Some points:
6/-14/27/73/-13/31/-10/27/-28/-27/-13/58/34/-21/37/8/32/50/-24/8/4/-22/27/-11/7/-22/82/-13/-39/30/5/-47/-5/18/25/5/-29/41/0/0/4/-18/-6/7/-7/58/12/-5/-10/-37/-43
-7/10/-12/39/15/16/57/38/-39/-32/40/-22/50/5/59/6/19/-53/-11/-20/-49/-16/14/43/-1/-9/-1/-23/19/-32/-76/46/-35/-37/11/9/11/-13/-32/59/8/-34/-15/65/26/24/-16/53/-19/-33/72
2/1/36/-15/-23/-48/48/1/-13/62/-40/19/59/-32/-32/-17/21/7/-20/3/-13/-7/-25/4/-40/-10/-4/-44/-2/-3/20/15/-77/11/18/14/-20/-64/47/1/2/14/-7/-41/15/38/26/-20/57/38/49
10/12/30/60/45/-33/-39/11/-44/20/5/15/-26/-1/9/-61/-5/3/41/-27/3/-7/1/-7/55/50/-25/-47/-40/29/-24/-18/-7/-26/-6/-17/-36/2/33/3/17/19/-76/7/32/-74/6/-29/-20/15/-16
20/-13/-18/-2/-28/11/-40/-2/6/30/65/15/27/40/-50/18/45/-2/1/-1/-6/-20/30/32/-60/19/-33/-20/-16/6/44/-34/-41/-47/-39/-4/-27/38/24/-39/15/-60/48/34/49/-24/3/16/-2/-14/21
-25/22/-11/12/35/-48/-21/19/51/15/26/-12/-24/22/-12/36/17/-8/-28/-52/53/11/-30/-17/26/47/38/-13/39/31/9/-29/-28/-4/-30/43/-2/-36/-25/-13/47/7/-40/5/-45/32/-68/18/12/-15/-11
-53/40/9/16/41/10/5/-4/18/35/-42/-7/0/55/32/14/19/46/-24/13/-52/-69/-41/23/32/-22/-65/-5/35/37/43/-3/-11/27/-4/48/59/1/-28/41/-21/21/72/24/29/-14/17/-43/7/9/-4
87/6/36/-24/-18/28/13/22/-31/-15/42/52/-53/-18/15/10/13/19/6/21/23/-15/-60/25/3/-26/-30/86/30/45/15/14/-20/-21/20/6/-38/-48/66/11/20/31/19/27/-53/-18/-60/18/22/-14/6
13/29/11/-55/23/39/46/32/37/-5/69/-27/7/3/39/30/10/-27/-13/-4/4/3/-32/-63/7/-4/18/-32/-1/18/41/18/88/-11/21/17/-14/25/24/-8/-51/-44/-19/-42/17/-10/26/-42/-13/-2/28
11/6/-40/-35/-2/-25/-20/49/-39/-53/13/33/20/-24/24/-45/30/8/-107/57/35/35/29/12/36/31/-13/-12/1/25/16/6/20/35/-48/-87/4/-21/-34/14/-19/17/13/-28/37/-12/-43/28/-14/63/-5
2/-2/18/5/6/6/-4/4/35/28/1/-35/31/29/38/-56/-46/-8/8/5/38/-7/45/-8/-66/-22/33/34/32/-23/30/30/90/57/-35/23/-9/6/30/36/94/42/8/-29/21/-21/-1/23/-11/-38/8
40/-39/18/-22/17/98/-1/49/39/24/-54/-31/-10/-45/16/-19/-19/-19/6/-82/16/15/-54/19/-21/7/24/-44/-47/-23/15/29/-21/58/-16/-11/-22/36/-41/-7/-60/15/12/48/1/-16/21/49/-10/29/-28
41/38/7/44/-17/-29/-7/17/-31/-43/35/-57/-26/-32/-52/7/2/29/3/-10/-29/-22/-12/-32/-5/12/6/-6/21/-42/62/32/-3/76/36/-31/25/7/-10/33/0/-19/0/-1/-28/1/46/11/41/-27/-31
72/-39/-10/1/37/56/4/-18/4/7/-11/-14/-40/32/20/-5/-43/24/53/42/6/-4/63/-17/-7/81/-25/23/75/-28/26/-44/-12/27/8/1/-14/9/-49/-15/-35/22/-19/-16/8/64/7/-30/7/11/68
10/-38/-12/10/29/-65/-51/-46/101/31/31/18/47/-35/1/-2/29/18/-7/-45/11/-34/29/-6/6/-21/-24/88/0/16/-40/1/-4/16/19/-31/24/-25/18/9/-81/-12/-26/8/-18/8/5/29/-29/-15/6
-42/-84/9/13/-67/-35/12/-8/-29/29/30/36/-49/-82/19/16/-31/-1/13/-6/-35/35/-66/25/-9/14/-31/35/-3/8/44/-17/29/-8/-7/10/37/3/-94/-4/32/-28/-12/-6/32/-23/22/-31/-11/12/15
-42/14/16/27/-21/25/3/45/11/-38/48/-46/-22/17/-45/-46/-29/12/21/8/-16/69/17/44/-24/-33/31/11/-24/49/-62/-50/-51/11/-5/51/52/19/45/36/-56/-10/-11/-76/5/11/-30/-1/-24/35/-17
26/32/18/-48/-16/-52/-10/9/-16/-48/-7/57/22/-15/8/-12/4/24/49/-45/33/17/29/-4/-18/-15/21/-17/61/-40/-20/-4/10/-58/-49/34/84/9/6/-11/-37/11/-16/37/9/-4/-1/-46/23/7/-32
-18/11/9/-30/21/1/-37/-41/-7/-17/-10/-3/25/16/30/12/-81/22/-20/26/62/1/-32/-24/-56/-8/-28/0/-4/73/-17/14/-49/12/1/-17/50/-14/11/-26/4/-30/-67/58/-39/-1/30/19/-27/-5/-11
-14/30/17/13/-28/5/-42/-23/38/7/-20/7/-31/-35/54/35/-15/26/-37/-6/-34/62/67/-5/29/-53/-20/-51/-2/-38/-27/21/2/0/2/4/-26/25/27/-57/0/-14/-15/-6/-25/-30/-55/1/23/13/46
15/-25/12/-22/66/-14/45/-31/26/10/-12/-57/-20/-15/36/-18/45/54/8/53/25/20/6/60/10/-20/43/3/-24/-31/-22/5/-7/-45/-4/-2/-32/7/-71/6/30/-47/16/-30/-28/-63/52/3/27/10/-46
-1/-52/0/-9/27/-31/16/-21/12/-23/-21/-47/12/41/-14/-43/-5/8/-40/5/-12/112/-61/18/44/-13/-26/3/20/-48/7/-48/35/-27/52/-31/-18/36/41/-42/23/36/41/49/4/54/29/9/-12/-16/-4
-28/-18/51/-12/4/7/80/-52/-33/17/-28/-10/-5/38/-40/14/-63/-4/-25/-43/-42/-89/16/5/-7/11/16/7/41/-12/38/-6/39/-38/-19/-66/-10/45/13/-18/-14/-8/-7/-45/-32/3/-38/38/-16/40/-8
-1/26/-67/39/62/50/30/-78/26/-35/-4/43/12/-45/-37/16/14/-43/-6/-27/10/18/-5/-14/2/-5/-50/2/7/18/-21/-4/-15/-1/-18/10/4/20/20/32/42/17/-42/-11/18/17/-10/-14/46/31/-69
-6/-12/10/6/16/16/-60/-82/-42/49/23/-10/-7/4/-19/28/-32/11/11/55/14/-12/-24/13/28/5/62/-12/-45/-41/-16/60/29/-27/27/15/54/-66/36/-13/-2/6/47/-4/97/33/-54/6/-8/15/-38
-86/-16/-16/-5/-8/24/-19/40/26/-13/21/68/15/57/-16/-19/-26/7/78/15/42/-35/-34/-7/22/-28/-37/-7/6/-68/13/54/-14/-15/30/-35/-40/32/-36/-2/-7/38/6/-63/-15/0/8/30/38/-24/12
-12/68/3/-6/-56/-5/-7/-39/-25/32/29/10/-42/-3/-23/2/28/26/-1/-20/-9/20/3/-27/-17/53/9/0/-29/2/-14/25/33/-8/-15/7/-8/32/-19/34/8/45/37/9/-47/31/95/48/-15/32/40
-38/-21/18/-14/-15/11/13/30/-15/-30/-44/-35/-27/-12/-5/-12/59/-76/20/-20/44/0/95/-40/57/-29/-27/37/-21/41/62/6/-19/-25/34/22/22/-29/8/-18/31/-12/-8/28/30/21/11/46/-34/-9/-16
12/-1/-36/5/-64/-5/-14/-42/-19/26/1/-18/11/45/-43/3/0/-25/-69/5/28/6/26/-5/-29/-39/-11/-9/-17/-21/7/6/-30/-25/0/23/-35/-18/-35/57/-33/62/-34/17/-27/-9/-24/-86/-11/-68/-9
-27/-49/-5/-55/2/-27/-10/31/11/-29/-38/-24/32/-62/-22/16/-12/-3/15/50/-26/-24/29/-26/20/66/8/-7/-34/26/-46/31/-7/-6/-12/33/-34/57/43/53/11/-26/22/35/-23/25/-43/-51/12/-7/6
-34/15/-28/-56/-5/2/-8/0/-6/-4/25/-11/40/17/15/71/6/-14/57/-19/-50/-39/23/48/-36/13/8/-30/6/6/-4/-63/14/53/85/-31/-11/-64/-20/-14/22/64/19/29/-14/-41/-13/-23/-3/18/-34
11/-13/5/74/-12/-5/37/22/-5/-32/-20/4/31/-18/-12/61/-26/-23/18/28/23/22/7/-49/60/-23/-8/-14/-20/-19/-41/-17/10/29/-81/2/2/-32/22/-39/-20/2/50/-8/-22/-62/16/-10/-35/3/27
5/21/-68/-27/9/2/21/29/-55/42/-27/-55/-13/21/-3/-10/30/-11/14/3/23/-29/-30/-10/2/-48/22/45/-33/33/-62/-21/69/17/2/-16/18/34/-9/-86/-12/-19/-10/-23/15/-8/-10/-14/94/-26/36
35/13/3/-20/-17/17/-76/14/-6/10/-52/26/-49/1/-39/-10/-6/-40/-9/1/-59/-5/-32/-54/-15/-30/17/-5/36/-25/-36/-46/-6/-22/18/-7/-11/-19/-40/52/44/-53/44/-46/-12/-2/39/14/-45/-3/-1
14/45/-44/19/-44/-32/47/-5/43/-29/-65/57/-31/50/11/-29/15/-37/19/31/-67/11/-19/57/-34/68/18/37/-33/1/28/40/-6/3/-21/9/-8/-35/31/-62/-6/-36/-20/-10/-7/7/-4/-12/-40/-29/-19
These points spread out most along one direction. How many in every 100 of the points above lie lower along it than each point below? Round to a whole number. More than half of the points above lie lower than the first one.
-7/10/-12/39/15/16/57/38/-39/-32/40/-22/50/5/59/6/19/-53/-11/-20/-49/-16/14/43/-1/-9/-1/-23/19/-32/-76/46/-35/-37/11/9/11/-13/-32/59/8/-34/-15/65/26/24/-16/53/-19/-33/72 60
20/-13/-18/-2/-28/11/-40/-2/6/30/65/15/27/40/-50/18/45/-2/1/-1/-6/-20/30/32/-60/19/-33/-20/-16/6/44/-34/-41/-47/-39/-4/-27/38/24/-39/15/-60/48/34/49/-24/3/16/-2/-14/21 43
87/6/36/-24/-18/28/13/22/-31/-15/42/52/-53/-18/15/10/13/19/6/21/23/-15/-60/25/3/-26/-30/86/30/45/15/14/-20/-21/20/6/-38/-48/66/11/20/31/19/27/-53/-18/-60/18/22/-14/6 54
-38/-21/18/-14/-15/11/13/30/-15/-30/-44/-35/-27/-12/-5/-12/59/-76/20/-20/44/0/95/-40/57/-29/-27/37/-21/41/62/6/-19/-25/34/22/22/-29/8/-18/31/-12/-8/28/30/21/11/46/-34/-9/-16 71
-53/40/9/16/41/10/5/-4/18/35/-42/-7/0/55/32/14/19/46/-24/13/-52/-69/-41/23/32/-22/-65/-5/35/37/43/-3/-11/27/-4/48/59/1/-28/41/-21/21/72/24/29/-14/17/-43/7/9/-4 23
-25/22/-11/12/35/-48/-21/19/51/15/26/-12/-24/22/-12/36/17/-8/-28/-52/53/11/-30/-17/26/47/38/-13/39/31/9/-29/-28/-4/-30/43/-2/-36/-25/-13/47/7/-40/5/-45/32/-68/18/12/-15/-11 89
-1/-52/0/-9/27/-31/16/-21/12/-23/-21/-47/12/41/-14/-43/-5/8/-40/5/-12/112/-61/18/44/-13/-26/3/20/-48/7/-48/35/-27/52/-31/-18/36/41/-42/23/36/41/49/4/54/29/9/-12/-16/-4 34
-18/11/9/-30/21/1/-37/-41/-7/-17/-10/-3/25/16/30/12/-81/22/-20/26/62/1/-32/-24/-56/-8/-28/0/-4/73/-17/14/-49/12/1/-17/50/-14/11/-26/4/-30/-67/58/-39/-1/30/19/-27/-5/-11 83
14/45/-44/19/-44/-32/47/-5/43/-29/-65/57/-31/50/11/-29/15/-37/19/31/-67/11/-19/57/-34/68/18/37/-33/1/28/40/-6/3/-21/9/-8/-35/31/-62/-6/-36/-20/-10/-7/7/-4/-12/-40/-29/-19 51
15/-25/12/-22/66/-14/45/-31/26/10/-12/-57/-20/-15/36/-18/45/54/8/53/25/20/6/60/10/-20/43/3/-24/-31/-22/5/-7/-45/-4/-2/-32/7/-71/6/30/-47/16/-30/-28/-63/52/3/27/10/-46 31
10/12/30/60/45/-33/-39/11/-44/20/5/15/-26/-1/9/-61/-5/3/41/-27/3/-7/1/-7/55/50/-25/-47/-40/29/-24/-18/-7/-26/-6/-17/-36/2/33/3/17/19/-76/7/32/-74/6/-29/-20/15/-16 80
-12/68/3/-6/-56/-5/-7/-39/-25/32/29/10/-42/-3/-23/2/28/26/-1/-20/-9/20/3/-27/-17/53/9/0/-29/2/-14/25/33/-8/-15/7/-8/32/-19/34/8/45/37/9/-47/31/95/48/-15/32/40 17
